Each row is where one point has got to under a steady rotation. How many ticks took it there?
The counts run from 0 to 377.
[136 154 151 113 148  83 116 165 132 105 113 123 149  56 122 127 119 125
 123 101  99  33 141 158 104 156 147 180 139 163 134  99 110 133 136  99
 140 119 157 105 101 150 132  79 123 150 146 166 142 103 119 137 132 120]
31
[ 86 105 119 106 180  97 144 129 153 114 127 117 130 127 115 157 155 126
 136  71 169 124 137 113 136 109 155 143 133 128 130  71 107 119  79 148
 135  82 121  83 172 180 147 112  99 147 110 155 180 141 159 154 108 116]
286
[ 95 140 142  73 101 116  73 122 142  85  95 109 139 161 158 156 116 101
  82 131  83 152 110 129 157 139 123 144 145 152 131 170 153  96 145 140
 102  95 152 132 101 152  92 122 136 135 128 175 106 102 122 126 122 133]
130
[175 162 141 135  93 165 106  88 105 126 140 117 126 143 115  88 108 136
 117 119  96 151 125 142 106 133 147 130 132 155  84 128 134 193 143  94
 131 183 138 142 141 104 183 158  99 146 108  87 123 101 135  80  84 133]
374
[ 82 179  99 135 128 139 131  82 150 143 113 127 105 170 150 165 147 164
  94 157 127 197 110 108 166 143 147 112 103 116 144 135 124  98 110 131
 121  85 149 125 138 142  83 108 111 112  86 134 142 106 142 180 145 137]
154
[161 105 156  76 148  89 117 143 143  86 120 107 133 121 100  99  94 133
 128 117 103 127 141 166 127 153  93 161 133 177  85 138 139 167 177 134
 100 118 156 111 105 166 113 151  94 141  72 120  90 109 110 143 130 111]
82
[143 148 158 150 141 128 117  65 154 130 119 110 116 112 130 105 169 121
  97 116 111  77 122 158 101 146 129 172 127 138 144 108 115 148 131  59
 159 201 155 103 148 141 138 115 101 131  96 135 144 109 162 123 100 156]
340
[194 131 113  97 165 109 160 155 103 119 116 134 128 127 105  81  93 175
 127  99 129 103 161 155 103 156  82 146 135 136  85 151 111 168 141 129
 111 134 138 149 121 110 125 145 104 103 124  83 106 120 103 128 131  81]
67
[142 169 101 136 151 106 134 203 116 116 123 125 166  98 106 119 131 145
 135  76 115  56 149 122  99 145 170 147 152 140 146 105 123 126 110 140
 123  92 147 130 110 111 135  71 131 157 174 146 149 144  94 107 134 110]
15
[175 180 101 133 136 141 121 154 139 157 151 131 110 117 137  92 110 136
 126 129 113  52 166 169 104 184 170 118 158 116 118 120 131 146 139  99
 158 165 152 134 136  96 175 104 112 153 145 122 154 108 123  92 129 128]
43
[ 86 122 129 157 102 171 141 125 173 170 168 137 152 143 117 118 109  80
 175 176 141 122 112 137 126 123 130  66 130 109 143 132 119 129 110 142
 154 161 104 144 130  77 175 138 122 148 143 112 117 154 121 103 139 149]
225
[182 148 146 123 115 129 115 115 154 134 155 122 104  81 122  96  99 114
 117 134 110  95 144 169  97 153 157 158 147 156  91 109 116 163 164  80
 150 190 167 108 130 138 171 134  99 155 103 116 148  87 139 126 120 135]
59
[106 125 125  77  91 129  70 126 130 113 109 114  96 169 169 149 140 110
  80 153 102 154 136 125 161 148 126 125 146 118 128 192 192  89 157 129
 115 113 138 122 114 140  93 133 146 114 118 165  99 118 140  92 123 151]
128
[154 153 154 132 139 132 142  92 114 115 123 100 143 118  95 101 110 175
 122  95 113 143 120 132 120 132 109 168  88 172  94 107 105 207 130  95
 129 136 150 127 131 137 146 148  82 123  69  84 114 102 135 137  86 114]
369
[120  84 131 142 108 133 137 162 114 119 123 143 167  91 128 132  75  55
 174 113 136  98 112 106 130  94 107  91 141 137 121 139 127 133  96 153
 133 119 104 149  93 101 188 154 154 160 177 130 115 137 107  84 109 117]
246
[183 159 128 169 164 120 125 156 113 116  94 115 156  92 102  68 119 148
 122  91  78  67 131 159 117 155 115 147 135 171 131 133 144 182 137  95
 127 137 169 144  95 127 142 115 107 161 126 113 106 106 100  94  94 124]
347
[151 142 117 209 104 175 141 128 149 175 157 156 122  88 145 131 126 116
 151 186 103 167 108 126 128 107 160  94 125 137 147 104 123 126 158 128
 127 182 127 156 116 109 126 121 139 164 139 105 140 120 117 158 167 150]
192
[ 66 117 110 115 142 136 157 123 151 142 144 123 155 167 111 139 101 108
 169 109 183 131 128 101 145 117 122  87 110 100 124 130  94 129  56 158
 151  68 103 113 149 109 176 144 104 117 110 121 142 156 143 119 114 117]
253
[ 67 104 108 113 146 133 163 126 150 160 155 123 133 158 120 152 110 107
 171 122 193 132 140 102 140 112 112  92 100  94 115 136 121 127  69 150
 154  80 104 113 166 112 168 146 111 116 104 124 142 163 159 119 119 123]
254
[109 112 113 153 151 128 177 136 133 139 121 153 148 145 110 119 121 160
 162 163 131 119 120 143 151 131  79  98 116  95 172 136 113 113 143 164
 112 118  97 166 115 109  92 127 147  98 153 103  94 141  82 172 179  94]
200
[193 112 138  88  98 150 129 111 119 133 150 125 104 160 132  95 126 119
  93 119 129 169 132 140  85 114 114 146 139 123  65 134 122 166 160 112
 109 197 129 136 153 103 139 167 103 103 103  72 136 133 151  99 102 124]
90
[110  70 176 160  98 121 135 133 153 139 135 132 150  70 122 148 122  81
 167 190 108  96 101 138 136 100  94 117 114 148 162 128 138 118 175 125
 129 170 104 135  92 131 120 145 155 143 149 143  86 124 104 147 162 140]
212
[144 153  94 169 145 127 155 160 100 132  94 145 122  85 159 145 120 172
 107 132 107 178 121 101 154 104 120 121  92 138 139 130 131 114 150 142
  96  94 150 152  88 135  74 107 157 130 142 115 121 110  95 171 158 117]
166
[160 112  80 138 199  92 150 187  90 116 100 132 132 113 112 112 163 145
 124  51 158  92 169 115 123 117 130 133 152 116 135 114 151 109 106 155
 116  86 125 132 141 142 118 109 138 129 164 130 158 160 112 109 119 101]
299
[170 145 143 166 147 121 121 133 123 139 127 121 104  80 130  88 151 129
 105 132 102  64 146 161 115 141 120 160 120 159 121 133 171 151 163  64
 162 189 156 116 122 143 133 124 124 149 106 138 130 112 135  92 114 167]
343
[152 126 176 110 145 108 141  77 105  87  88 112 149 111 102 102 114 167
 117 103 111 113 118 143 134 142  79 176  94 170 102 127 106 178 137  87
 122 136 141 131 113 148 129 150 103 104  94 113  88 100 123 137  95  93]
367
[126 176  93 124 111 142  92 141 116 109  85 141 134 160 169 143 104 129
  83 131  75 171 114 114 160 143 148 104 161 122 150 163 147 102 121 161
  98  85 153 170  84 125 108 104 149 146 169 135 115 101  96 128 131 118]
147
[135  96 130 128 133 125 126 107 125 116 138 134 102  95 140 150 166  91
 115  87 166 118 135 112 101  87 170 148 140 117 131  69 122 108 105 111
 143 159 119  93 180 170 163 132 126 144 142 153 203 136 173 128 100 144]
290
[139 148 146 109 136 126  98 100 123 128 125 133  94 146 110  93 135 142
 118 163 105  68 155 182 142 185 112 131 130 134 130 154 180 145 166  67
 164 166 124 136 130 146 147 151 121 128  94 140  90 105 118  84 103 139]
360
[138 151 129  86 187  85 156 135 137 115 116 119 121 122  98 106 108 178
 133 126 130  43 168 177 122 190  99 152 130 124 128 134 119 142 132 109
 146 106 146 123 115 136 120 116 106 106 109 129 105 109 119 149 135  94]
50
[109 110 110 175 129 160 189 141 149 176 174 128 149 127 101 114 116 125
 175 155 167 154 106 107 114  98 100  88  84 109 131 135  95 148 112 141
 143 143 105 131 134  66 136 140 128 110 118  76 113 171 133 133 157 132]
221
[147 119 168 107 157  95 137  95 100  92  92 114 133 108  97 102 120 166
 117 115 108  93 135 144 136 147  71 173  84 168 109 134 130 173 160  89
 132 121 138 123 108 155 120 147 117 103  89 122  83 103 114 125 100 105]
366
[151 122 131  60 114 131  77 135 129  92 113 123 141 188 117  90 101 109
 110 115  94 132 137 152 128 164 108 121 191 133 106 168 142 146 148 158
  95 125 134 148 109 121 127 150 117 141 130 121  83 118  94  97 104 102]
97
[197 137 139 121 123 125 124 143 140 142 151 125  98  75 129 101  97 119
 126 143 115  87 159 172 104 152 149 141 138 158  86 121 147 168 171  86
 141 169 161 117 125 136 159 131 101 157  92 112 136  95 134 108 114 141]
60
[140 139 148  98 136  87 115 152 127 115 123 126 109  66 132 138 146 131
 118 134 119  20 158 159 114 163 146 173 141 139 139 125 153 104 159  83
 158 147 137 109 109 149 123  89 142 125 146 177 131 116 128 118 135 135]
29
[153 161 148 157 136 134 121  95 157 138 138 111 117  93 122  97 152 123
 109 128 103  75 122 158 102 152 146 165 123 152 133 104 139 157 134  63
 157 189 165 104 139 137 147 109 102 152  91 129 144 109 150 114  86 167]
341
[133 117 156  75  72 146  76  99 151 109 141  97 119 161 150 135 135  82
  86 129 102 180 108 131 110 117 137 157 143 152  94 139 137 139 155 112
 109 161 153 106 133 130 123 152 107 131  83 129 129 115 169 109 108 154]
108
[ 78  97 124 107 146 124 161 127 116 126 121 136 167 155 108 133  90 106
 161  98 170 113 116 100 132 109  99  91 119 101 127 137  94 119  67 155
 138  90  89 128 125 100 165 152 138 108 157 125 118 160 120 119 116  92]
251
[138 145 113  92 106 141 113 114 122 102 105 110 153 195 143 123 120 130
  80  85 123 193  96 102 116 117 111 150 141 129  98 154 100 132 106 162
  93 105 154 145 130  82 103 127 105 104 129  87 114 137 133 125 110 106]
119
[133 158 139 126 137 132 104  98 142 145 137 123  95 158 108  89 137 144
 124 154 105  81 160 178 137 187 123 114 125 136 115 153 169 159 151  75
 160 156 132 134 139 138 159 138 101 142  81 138 102 112 127  80 101 154]
359
[141 121 130 142 185  88 114 164 142 100 110 111 140  83 109 108 171 127
 129  82 115  66 147 147 124 131 139 161 151 155 168  97 152 119 140 115
 123 114 153  99 128 180 106  84 116 171 124 166 151 130 116 132 123 145]
314
[ 97 142 130 156 140 124 121 127 157 126 115 142 137 116 122 143 123 144
 143 180  85 141 112 151 173 149 125 108 129 133 185 113 129  94 160 143
 113  90 130 143  95 166  94 106 142 149 135 156 103  99  87 199 176 122]
181
[109 133 131  97 126  97 114 134 115  96  88  99 131 130 161 160 127 147
  79 115 114 177 111  95 148 118 103 160  94 153 124 165 156 114 147 150
 105  67 157 117  95 151  65 129 129 111  93 149 107 114 133 141 129 135]
133
[119 183 102 116 156 117 157 134 143 158 150 114 101 150 114 131 173 173
 121 119 158  75 169 143 100 172 170 155 126  92 130 119 115 119 103 102
 168 128 129 109 173 101 130  82 112 102 119 140 170 154 160 121 132 123]
22
[187 134 151 153 145 123 124 128 108 130 112 135 110  76 128  90 148 126
  98 126  97  61 136 155 103 132 105 163 126 157 121 140 169 152 170  68
 152 189 149 124 112 138 137 131 128 138 130 134 111 112 129  87 105 154]
344
[164  92 119 146 151 118 115 168  92 111 114 146 125  78 138 123 159  94
 107  72 129  82 148 121 116  94 153 134 171 136 136  99 159  99 115 127
 114 146 122 125 151 150 150 115 150 162 191 164 172 132 125 101 105 126]
295
[136 142 164 111 153 104 102 114 126  91 103 107 138 111  96  93 102 149
 130 132  88  85 147 163 152 169  94 152 112 176 120 147 154 172 159  94
 136 118 151 118 105 163 134 137 102 154  78 142  80  87 104 114 110 124]
364
[177  98 162  75 144  92 134 126 124  91 119 107 128 115 109 106  98 148
 110 102 125 140 133 145 114 130  70 174 121 164  85 133 124 167 170 126
  99 133 135 119 119 144 109 167 101  94  81 100  99 113 127 145 120  90]
84
